In the data rows, zero lies at 7.5, halfway between 7 and 8.
One hidden rule gives every row of this table a label. Here are some rows, each with its label.
{10, 4, 4, 5, 9, 10, 15, 8, 7, 5, 9, 10, 5, 9, 6, 5, 5, 7, 7,
 3, 9, 5, 7, 2, 9, 5, 14, 10, 11, 10, 7, 5, 7, 9} sail
{4, 10, 10, 3, 15, 3, 10, 7, 8, 7, 7, 8, 6, 10, 5, 5, 7, 8, 9,
 8, 9, 7, 9, 8, 9, 9, 6, 6, 7, 8, 7, 4, 9, 8} kite
{4, 7, 8, 9, 4, 8, 9, 9, 9, 7, 6, 9, 7, 6, 7, 2, 6, 6, 7,
 9, 9, 6, 8, 7, 9, 12, 15, 8, 7, 9, 6, 5, 4, 7} tile
{8, 4, 8, 15, 0, 10, 14, 7, 11, 7, 5, 4, 10, 0, 11, 11, 6, 7, 7,
 15, 12, 2, 9, 4, 8, 7, 12, 12, 10, 3, 9, 14, 10, 9} dust
{14, 5, 2, 0, 14, 13, 13, 11, 5, 12, 10, 9, 6, 0, 9, 6, 6, 4, 8,
 9, 11, 4, 6, 2, 5, 3, 15, 6, 12, 4, 10, 6, 3, 2} wolf
{4, 8, 14, 15, 3, 3, 11, 7, 10, 5, 6, 5, 8, 14, 8, 8, 8, 9, 4,
 14, 11, 7, 8, 7, 8, 12, 5, 8, 8, 7, 8, 9, 10, 9} dust
{10, 6, 5, 11, 15, 8, 9, 8, 6, 6, 8, 8, 8, 4, 6, 5, 7, 9, 7,
 2, 11, 11, 10, 8, 8, 13, 8, 7, 6, 9, 6, 9, 15, 7} wolf
{13, 5, 6, 11, 2, 9, 5, 6, 8, 6, 7, 8, 7, 8, 5, 8, 7, 8, 1,
 12, 11, 8, 10, 6, 8, 15, 11, 10, 8, 7, 8, 5, 14, 9} dust
{3, 8, 12, 10, 6, 8, 10, 10, 12, 9, 8, 6, 8, 7, 10, 10, 7, 7, 8,
 10, 9, 6, 5, 5, 7, 4, 3, 10, 9, 8, 8, 12, 7, 9} tile
{3, 8, 12, 4, 4, 6, 7, 9, 8, 4, 9, 8, 7, 3, 6, 5, 7, 6, 2,
 0, 9, 6, 9, 6, 9, 8, 11, 7, 9, 7, 9, 8, 2, 7} wolf
{7, 7, 8, 10, 9, 2, 1, 6, 8, 11, 7, 5, 11, 11, 7, 9, 9, 9, 7,
 11, 9, 8, 8, 11, 7, 8, 4, 7, 3, 8, 6, 13, 11, 9} iron
{7, 8, 8, 5, 10, 5, 9, 7, 6, 8, 8, 7, 7, 8, 8, 12, 8, 7, 8,
 10, 6, 7, 7, 7, 9, 2, 12, 8, 8, 8, 7, 6, 4, 8} dust
{10, 6, 8, 9, 10, 11, 15, 10, 6, 11, 8, 7, 7, 0, 10, 12, 6, 4, 11,
 13, 9, 5, 5, 5, 5, 0, 15, 10, 12, 7, 10, 15, 3, 6} sail
{10, 8, 4, 5, 12, 7, 10, 7, 5, 7, 7, 10, 7, 9, 8, 6, 7, 7, 3,
 6, 8, 7, 7, 6, 9, 11, 11, 4, 8, 9, 7, 4, 8, 6} kite
{10, 6, 8, 5, 13, 8, 5, 8, 3, 14, 9, 9, 6, 4, 7, 9, 8, 7, 8,
 6, 3, 6, 7, 7, 8, 9, 6, 6, 7, 7, 8, 10, 4, 7} tile
{10, 9, 8, 8, 11, 7, 9, 6, 5, 6, 9, 10, 8, 11, 8, 7, 8, 8, 11,
 5, 5, 12, 8, 10, 6, 7, 2, 6, 4, 5, 6, 10, 8, 8} kite
{6, 6, 7, 9, 2, 9, 8, 7, 9, 13, 6, 5, 9, 12, 9, 13, 9, 8, 7,
 15, 11, 5, 7, 8, 10, 15, 4, 9, 9, 6, 8, 11, 10, 8} dust
{10, 8, 4, 13, 11, 8, 2, 7, 7, 1, 8, 10, 9, 11, 3, 0, 7, 7, 6,
 3, 5, 9, 10, 9, 13, 10, 11, 4, 4, 13, 7, 0, 7, 7} tile
{0, 9, 11, 9, 3, 1, 5, 9, 10, 4, 6, 7, 7, 12, 7, 1, 7, 8, 4,
 15, 8, 2, 7, 8, 13, 15, 0, 10, 8, 11, 8, 2, 0, 11} iron
{11, 6, 1, 10, 15, 15, 15, 10, 6, 15, 8, 7, 8, 0, 10, 12, 7, 8, 12,
 5, 10, 6, 7, 6, 3, 0, 14, 8, 11, 5, 9, 15, 5, 4} sail
{2, 11, 12, 7, 1, 1, 0, 6, 9, 8, 8, 7, 8, 11, 7, 7, 10, 9, 12,
 14, 3, 11, 8, 11, 10, 13, 1, 5, 5, 8, 8, 6, 11, 12} iron
{6, 13, 9, 0, 12, 10, 14, 10, 3, 11, 8, 9, 5, 6, 9, 5, 8, 4, 10,
 10, 4, 6, 5, 6, 7, 0, 1, 7, 7, 4, 10, 4, 0, 5} sail
{7, 8, 11, 11, 4, 6, 8, 8, 11, 12, 8, 7, 8, 5, 9, 10, 6, 7, 10,
 15, 9, 6, 7, 4, 7, 3, 8, 12, 10, 7, 8, 11, 7, 7} iron
{5, 8, 14, 5, 6, 8, 5, 5, 6, 7, 7, 7, 8, 11, 7, 12, 9, 8, 10,
 15, 8, 9, 7, 8, 7, 9, 5, 8, 9, 8, 7, 7, 4, 8} dust
{4, 6, 15, 15, 5, 3, 0, 6, 9, 3, 6, 4, 8, 15, 8, 6, 9, 9, 7,
 10, 10, 7, 8, 9, 9, 12, 1, 10, 7, 7, 9, 7, 0, 10} iron
{12, 5, 3, 15, 14, 9, 9, 6, 5, 7, 8, 7, 9, 8, 9, 10, 8, 9, 10,
 2, 7, 10, 6, 9, 4, 9, 15, 6, 7, 6, 7, 11, 15, 8} sail
{6, 9, 11, 7, 3, 4, 9, 7, 10, 10, 8, 6, 6, 10, 9, 6, 8, 6, 6,
 14, 11, 6, 11, 6, 7, 15, 9, 11, 9, 8, 8, 10, 6, 8} dust
{11, 7, 4, 6, 14, 13, 7, 9, 4, 5, 9, 9, 7, 1, 5, 7, 7, 6, 6,
 0, 5, 10, 10, 5, 6, 6, 15, 5, 6, 5, 5, 1, 4, 4} wolf
{14, 6, 0, 9, 11, 6, 5, 8, 4, 13, 10, 8, 8, 0, 7, 14, 11, 9, 13,
 0, 1, 12, 5, 12, 5, 0, 12, 2, 3, 5, 4, 15, 6, 4} wolf
{12, 9, 3, 2, 15, 12, 11, 9, 4, 14, 9, 11, 7, 0, 7, 8, 7, 7, 15,
 0, 4, 8, 4, 6, 5, 0, 9, 4, 6, 5, 7, 8, 4, 4} wolf
{13, 7, 5, 15, 1, 8, 13, 7, 10, 3, 7, 4, 8, 11, 8, 10, 6, 9, 4,
 4, 9, 9, 12, 6, 8, 15, 9, 10, 5, 11, 8, 9, 15, 9} sail
{2, 8, 11, 8, 3, 6, 6, 7, 7, 7, 7, 4, 8, 3, 9, 6, 7, 7, 7,
 9, 11, 7, 7, 5, 8, 10, 10, 9, 12, 9, 8, 5, 3, 7} iron
{3, 8, 11, 6, 11, 6, 0, 7, 9, 2, 5, 6, 9, 14, 6, 6, 9, 10, 5,
 11, 6, 9, 12, 12, 12, 14, 0, 8, 4, 11, 5, 4, 8, 10} iron
{10, 8, 9, 11, 15, 8, 6, 6, 7, 14, 9, 7, 7, 2, 9, 10, 8, 9, 11,
 11, 5, 10, 4, 8, 7, 5, 5, 9, 6, 6, 6, 10, 11, 7} dust
{14, 7, 6, 10, 14, 7, 3, 4, 7, 6, 8, 8, 10, 9, 6, 3, 9, 9, 7,
 1, 6, 8, 9, 11, 9, 9, 7, 5, 3, 8, 5, 4, 11, 8} kite
{11, 7, 8, 5, 11, 9, 7, 6, 6, 7, 8, 9, 7, 9, 7, 6, 7, 7, 7,
 3, 8, 12, 6, 8, 8, 7, 8, 7, 7, 8, 7, 7, 8, 5} sail
{3, 9, 7, 8, 1, 6, 8, 6, 9, 1, 7, 9, 8, 6, 7, 4, 6, 6, 4,
 7, 9, 5, 10, 8, 8, 15, 7, 9, 9, 10, 8, 0, 9, 10} kite
{7, 9, 10, 6, 11, 6, 6, 8, 7, 6, 9, 8, 7, 8, 8, 6, 7, 7, 3,
 7, 7, 7, 9, 9, 8, 12, 8, 7, 6, 8, 7, 5, 4, 8} tile
{11, 5, 6, 10, 5, 7, 9, 6, 9, 6, 6, 6, 9, 10, 6, 7, 6, 7, 5,
 12, 12, 11, 8, 7, 7, 7, 8, 7, 7, 9, 8, 8, 11, 8} dust
{11, 8, 5, 7, 3, 6, 11, 7, 8, 11, 7, 6, 9, 6, 7, 10, 8, 8, 10,
 10, 10, 8, 10, 10, 5, 7, 0, 9, 8, 6, 7, 15, 9, 8} kite
{12, 4, 10, 11, 8, 9, 15, 5, 10, 12, 7, 5, 8, 5, 11, 12, 6, 7, 7,
 8, 11, 6, 7, 6, 5, 8, 11, 10, 11, 6, 8, 15, 7, 8} kite
{9, 8, 11, 10, 0, 5, 8, 7, 7, 5, 6, 6, 9, 12, 9, 7, 7, 8, 8,
 12, 8, 5, 7, 7, 10, 12, 1, 8, 8, 7, 9, 1, 13, 9} dust
{11, 9, 6, 1, 15, 14, 11, 8, 7, 10, 9, 10, 7, 3, 8, 5, 8, 5, 7,
 0, 5, 6, 8, 4, 6, 2, 15, 7, 9, 6, 7, 12, 7, 4} sail
{9, 8, 5, 10, 8, 12, 10, 8, 10, 6, 7, 7, 7, 7, 8, 12, 6, 7, 8,
 11, 14, 7, 6, 4, 6, 8, 11, 10, 13, 4, 7, 15, 6, 9} dust
{4, 7, 9, 8, 2, 11, 11, 8, 9, 13, 8, 6, 5, 4, 9, 8, 6, 6, 8,
 7, 9, 6, 6, 7, 6, 6, 9, 8, 8, 6, 9, 9, 3, 6} sail
{7, 7, 7, 8, 7, 9, 10, 8, 7, 12, 9, 8, 8, 2, 9, 10, 8, 7, 12,
 14, 6, 7, 5, 6, 5, 4, 9, 8, 10, 5, 8, 10, 6, 7} dust
{15, 4, 0, 15, 13, 9, 7, 5, 7, 7, 7, 7, 9, 7, 6, 6, 6, 10, 7,
 9, 7, 12, 11, 4, 6, 8, 13, 9, 6, 11, 5, 5, 14, 8} dust
{7, 7, 10, 14, 7, 7, 6, 5, 10, 15, 8, 2, 9, 9, 10, 14, 11, 9, 11,
 14, 7, 9, 5, 12, 7, 1, 0, 7, 5, 3, 7, 12, 11, 10} dust
{4, 9, 13, 6, 10, 10, 12, 8, 6, 12, 10, 9, 7, 1, 10, 12, 8, 6, 14,
 13, 11, 5, 6, 5, 4, 5, 9, 12, 11, 3, 9, 12, 2, 5} dust
{10, 10, 6, 12, 8, 3, 9, 8, 5, 5, 9, 8, 6, 8, 8, 2, 8, 8, 6,
 3, 7, 6, 8, 7, 8, 5, 5, 4, 7, 7, 7, 8, 9, 8} wolf
{14, 4, 6, 13, 14, 9, 8, 4, 6, 11, 7, 6, 10, 7, 7, 11, 8, 11, 9,
 11, 7, 12, 8, 10, 7, 10, 4, 7, 7, 6, 7, 15, 13, 10} dust
{13, 7, 3, 9, 15, 11, 3, 5, 9, 9, 9, 6, 11, 6, 9, 12, 10, 9, 14,
 9, 6, 13, 7, 10, 3, 8, 1, 5, 4, 5, 5, 15, 12, 6} dust
{0, 11, 9, 0, 9, 4, 5, 10, 6, 9, 9, 11, 6, 6, 9, 3, 9, 5, 12,
 7, 4, 5, 4, 6, 7, 0, 0, 5, 7, 5, 9, 3, 0, 2} tile
{5, 10, 8, 0, 15, 7, 0, 10, 4, 7, 10, 14, 8, 9, 6, 8, 9, 7, 10,
 0, 0, 12, 5, 13, 9, 0, 0, 3, 1, 5, 5, 7, 6, 7} tile
{12, 6, 1, 10, 7, 9, 8, 8, 7, 5, 8, 8, 7, 0, 7, 7, 7, 7, 9,
 5, 8, 6, 6, 6, 5, 5, 5, 6, 10, 8, 7, 9, 7, 7} wolf
{6, 9, 4, 11, 10, 7, 10, 7, 10, 4, 6, 7, 6, 11, 7, 4, 6, 8, 4,
 3, 11, 5, 10, 6, 8, 5, 7, 10, 10, 8, 7, 1, 2, 7} sail
{5, 8, 11, 6, 9, 10, 6, 7, 7, 7, 6, 6, 8, 10, 8, 8, 8, 9, 8,
 10, 8, 8, 7, 6, 7, 12, 5, 7, 6, 8, 8, 8, 4, 12} iron
{7, 9, 12, 0, 15, 9, 6, 9, 4, 11, 11, 10, 5, 2, 8, 15, 11, 7, 13,
 2, 5, 9, 5, 10, 5, 0, 6, 4, 5, 4, 7, 10, 5, 6} wolf
{8, 8, 8, 7, 10, 4, 6, 8, 4, 11, 9, 12, 6, 1, 7, 5, 8, 8, 7,
 6, 5, 9, 9, 7, 7, 7, 6, 7, 7, 9, 8, 0, 3, 5} tile
{3, 8, 9, 5, 7, 8, 5, 8, 8, 4, 7, 8, 8, 12, 7, 4, 4, 7, 6,
 4, 11, 7, 9, 7, 8, 12, 6, 8, 10, 8, 8, 0, 10, 9} tile
{11, 8, 5, 8, 5, 9, 9, 12, 7, 11, 8, 9, 7, 7, 9, 12, 5, 4, 8,
 9, 9, 3, 7, 4, 6, 8, 15, 9, 10, 5, 10, 6, 4, 6} tile
{10, 7, 3, 5, 8, 10, 7, 9, 6, 9, 8, 7, 7, 9, 7, 9, 9, 8, 6,
 9, 7, 9, 9, 10, 8, 6, 13, 5, 8, 8, 6, 5, 9, 8} tile
{15, 6, 2, 6, 15, 15, 15, 8, 5, 8, 10, 6, 7, 0, 8, 12, 7, 7, 10,
 7, 11, 8, 6, 4, 4, 0, 15, 9, 9, 6, 8, 15, 7, 5} sail
{10, 7, 2, 6, 12, 14, 12, 13, 7, 12, 9, 10, 7, 0, 8, 12, 5, 6, 6,
 1, 9, 8, 4, 5, 4, 0, 14, 7, 11, 6, 9, 10, 10, 3} wolf
{5, 10, 6, 1, 15, 6, 6, 8, 4, 8, 8, 10, 3, 6, 6, 2, 10, 6, 9,
 2, 2, 5, 8, 6, 9, 4, 0, 8, 5, 6, 9, 0, 3, 7} wolf
{5, 4, 8, 12, 0, 11, 13, 9, 13, 6, 6, 6, 6, 6, 7, 5, 4, 7, 4,
 11, 13, 2, 11, 3, 9, 15, 15, 10, 10, 11, 9, 0, 13, 7} sail
{4, 7, 11, 6, 4, 5, 7, 5, 12, 7, 6, 5, 8, 12, 7, 8, 6, 8, 3,
 13, 9, 7, 5, 7, 7, 8, 2, 11, 8, 8, 8, 7, 6, 11} dust
{12, 8, 2, 4, 15, 11, 15, 11, 4, 6, 9, 12, 5, 0, 7, 4, 6, 6, 7,
 0, 7, 8, 10, 4, 7, 3, 15, 6, 13, 9, 8, 3, 7, 4} wolf
{10, 6, 11, 4, 9, 3, 10, 7, 8, 5, 8, 7, 8, 6, 7, 7, 8, 8, 7,
 7, 6, 9, 9, 9, 9, 10, 8, 7, 6, 11, 7, 1, 6, 9} kite
{7, 7, 6, 8, 8, 7, 9, 8, 6, 6, 6, 10, 7, 3, 6, 5, 6, 5, 8,
 3, 12, 5, 11, 5, 10, 5, 6, 8, 8, 9, 8, 3, 8, 9} wolf
{15, 9, 3, 0, 14, 10, 9, 10, 2, 4, 10, 12, 6, 6, 7, 4, 7, 7, 10,
 0, 4, 10, 6, 7, 8, 3, 9, 3, 6, 7, 6, 0, 3, 4} wolf
Which column or columns does the hidden rule look at? Columns are counted from 0, in order:
6 7 19
Here are more rows. What is the label of each one?
{7, 7, 11, 10, 5, 6, 15, 9, 7, 8, 8, 6, 8, 5, 8, 6, 7, 8, 4,
 10, 9, 6, 9, 6, 8, 8, 11, 8, 9, 7, 8, 8, 6, 6} ~ sail
{6, 4, 0, 15, 7, 10, 11, 6, 7, 7, 6, 9, 9, 4, 6, 6, 5, 8, 3,
 8, 9, 9, 12, 4, 6, 7, 15, 10, 9, 8, 7, 10, 8, 8} ~ kite
{2, 9, 13, 4, 6, 2, 3, 10, 4, 8, 8, 8, 4, 9, 11, 8, 6, 6, 7,
 9, 7, 7, 5, 8, 9, 3, 2, 8, 7, 8, 10, 14, 0, 7} ~ tile
{4, 5, 14, 10, 0, 5, 5, 5, 12, 7, 6, 6, 9, 15, 8, 4, 7, 9, 6,
 9, 11, 7, 11, 8, 11, 15, 2, 10, 7, 11, 7, 5, 11, 11} ~ dust
{4, 8, 12, 4, 1, 3, 0, 6, 11, 6, 5, 3, 7, 15, 8, 6, 9, 10, 7,
 13, 4, 8, 9, 14, 9, 8, 0, 7, 3, 10, 8, 7, 6, 11} ~ iron
{3, 6, 4, 7, 2, 6, 7, 6, 13, 7, 7, 5, 9, 9, 8, 7, 7, 10, 3,
 15, 12, 5, 8, 7, 10, 10, 13, 9, 8, 9, 8, 6, 10, 8} ~ dust
{9, 8, 8, 3, 4, 8, 14, 9, 7, 13, 8, 7, 9, 0, 9, 15, 8, 5, 9,
 10, 6, 3, 5, 6, 4, 0, 6, 8, 9, 1, 8, 15, 3, 8} ~ sail
{6, 7, 0, 5, 7, 2, 8, 9, 6, 0, 8, 10, 7, 9, 4, 2, 5, 7, 2,
 0, 6, 10, 10, 7, 12, 15, 11, 3, 6, 15, 6, 1, 6, 9} ~ wolf
{3, 9, 15, 10, 1, 8, 1, 5, 12, 11, 8, 5, 7, 9, 9, 13, 9, 8, 7,
 13, 9, 9, 7, 8, 8, 1, 0, 10, 9, 4, 10, 15, 7, 10} ~ iron
{3, 9, 15, 11, 0, 4, 6, 5, 9, 5, 5, 5, 9, 15, 7, 4, 10, 8, 3,
 9, 9, 5, 8, 10, 11, 15, 0, 10, 8, 10, 6, 5, 9, 12} ~ dust
{5, 4, 9, 15, 1, 6, 9, 4, 10, 8, 5, 4, 10, 15, 9, 9, 7, 10, 5,
 15, 8, 11, 10, 9, 8, 15, 12, 11, 7, 8, 7, 13, 15, 13} ~ dust
{7, 9, 8, 0, 2, 7, 9, 9, 7, 7, 8, 10, 5, 9, 7, 3, 6, 6, 7,
 2, 11, 5, 7, 5, 10, 7, 11, 8, 9, 6, 9, 3, 3, 6} ~ wolf
{3, 8, 15, 6, 0, 2, 0, 6, 12, 9, 5, 2, 9, 15, 7, 7, 9, 9, 10,
 12, 9, 8, 7, 10, 10, 11, 0, 7, 2, 7, 7, 5, 7, 12} ~ iron
{5, 10, 10, 5, 10, 5, 0, 8, 8, 7, 8, 8, 8, 14, 8, 7, 8, 7, 10,
 5, 5, 10, 6, 11, 9, 9, 0, 7, 4, 5, 8, 5, 2, 7} ~ tile
{3, 11, 10, 6, 0, 3, 6, 9, 10, 6, 10, 8, 6, 14, 6, 2, 6, 7, 8,
 7, 10, 1, 7, 6, 10, 9, 9, 8, 8, 9, 11, 5, 0, 7} ~ tile
{6, 8, 11, 4, 6, 12, 8, 10, 5, 7, 7, 8, 4, 5, 6, 3, 7, 6, 7,
 9, 12, 3, 8, 3, 7, 0, 14, 9, 10, 7, 8, 6, 6, 6} ~ tile
{2, 8, 13, 11, 2, 2, 0, 7, 11, 7, 6, 7, 8, 15, 8, 5, 8, 9, 6,
 15, 6, 7, 9, 6, 9, 15, 2, 9, 8, 8, 9, 8, 2, 11} ~ iron
{11, 6, 10, 7, 10, 9, 13, 8, 10, 8, 7, 8, 7, 4, 9, 8, 6, 7, 8,
 6, 9, 7, 8, 5, 6, 2, 15, 8, 9, 11, 8, 3, 9, 6} ~ sail
{8, 5, 7, 15, 2, 6, 6, 5, 8, 2, 6, 6, 10, 6, 6, 9, 6, 9, 5,
 15, 13, 9, 10, 10, 7, 15, 11, 10, 6, 12, 7, 9, 15, 9} ~ dust
{7, 8, 9, 3, 9, 12, 12, 8, 6, 8, 9, 8, 7, 0, 8, 7, 6, 7, 8,
 4, 7, 4, 8, 4, 6, 6, 10, 5, 10, 8, 7, 0, 6, 5} ~ sail
{3, 9, 9, 4, 9, 0, 0, 5, 10, 6, 6, 4, 8, 14, 8, 5, 9, 8, 5,
 12, 8, 6, 7, 10, 11, 14, 0, 7, 8, 9, 8, 6, 10, 10} ~ iron
{8, 8, 8, 3, 7, 7, 7, 9, 6, 9, 7, 8, 7, 7, 9, 10, 9, 8, 12,
 6, 4, 8, 7, 9, 6, 7, 7, 8, 8, 2, 8, 6, 0, 6} ~ tile
{5, 10, 3, 0, 15, 9, 7, 9, 2, 9, 10, 10, 5, 0, 7, 8, 9, 6, 12,
 0, 0, 11, 6, 6, 8, 0, 8, 4, 5, 2, 7, 4, 6, 2} ~ wolf
{7, 8, 10, 6, 4, 4, 0, 6, 9, 5, 7, 9, 9, 14, 6, 3, 11, 10, 5,
 9, 8, 10, 7, 11, 9, 12, 1, 8, 5, 11, 6, 9, 10, 9} ~ iron
{15, 3, 1, 15, 13, 11, 15, 8, 9, 5, 8, 7, 9, 3, 8, 10, 6, 8, 6,
 4, 9, 11, 11, 4, 5, 9, 15, 6, 8, 9, 7, 7, 15, 8} ~ sail
{3, 9, 5, 2, 13, 9, 12, 11, 5, 11, 11, 8, 5, 7, 9, 8, 9, 4, 11,
 1, 3, 7, 5, 6, 7, 0, 4, 6, 10, 5, 9, 2, 0, 4} ~ wolf
{10, 7, 10, 9, 5, 7, 3, 8, 4, 6, 9, 8, 9, 13, 6, 6, 9, 9, 8,
 6, 6, 9, 7, 12, 12, 9, 0, 6, 5, 8, 5, 11, 13, 9} ~ tile
{0, 9, 11, 0, 5, 2, 0, 7, 7, 1, 8, 9, 7, 15, 6, 0, 4, 7, 4,
 8, 5, 5, 12, 8, 14, 15, 6, 6, 7, 12, 8, 0, 2, 9} ~ iron
{4, 6, 9, 7, 11, 4, 5, 5, 10, 7, 8, 7, 9, 15, 6, 3, 9, 8, 8,
 12, 8, 8, 9, 10, 8, 13, 5, 6, 3, 6, 5, 6, 12, 10} ~ dust
{15, 7, 4, 9, 9, 8, 6, 8, 8, 7, 9, 6, 8, 2, 8, 10, 7, 6, 8,
 8, 6, 10, 7, 8, 7, 6, 5, 8, 7, 7, 7, 7, 7, 10} ~ tile
{0, 12, 14, 1, 9, 7, 4, 11, 6, 8, 9, 10, 6, 7, 7, 6, 9, 6, 10,
 9, 4, 7, 6, 7, 10, 5, 4, 5, 9, 9, 8, 7, 3, 6} ~ tile
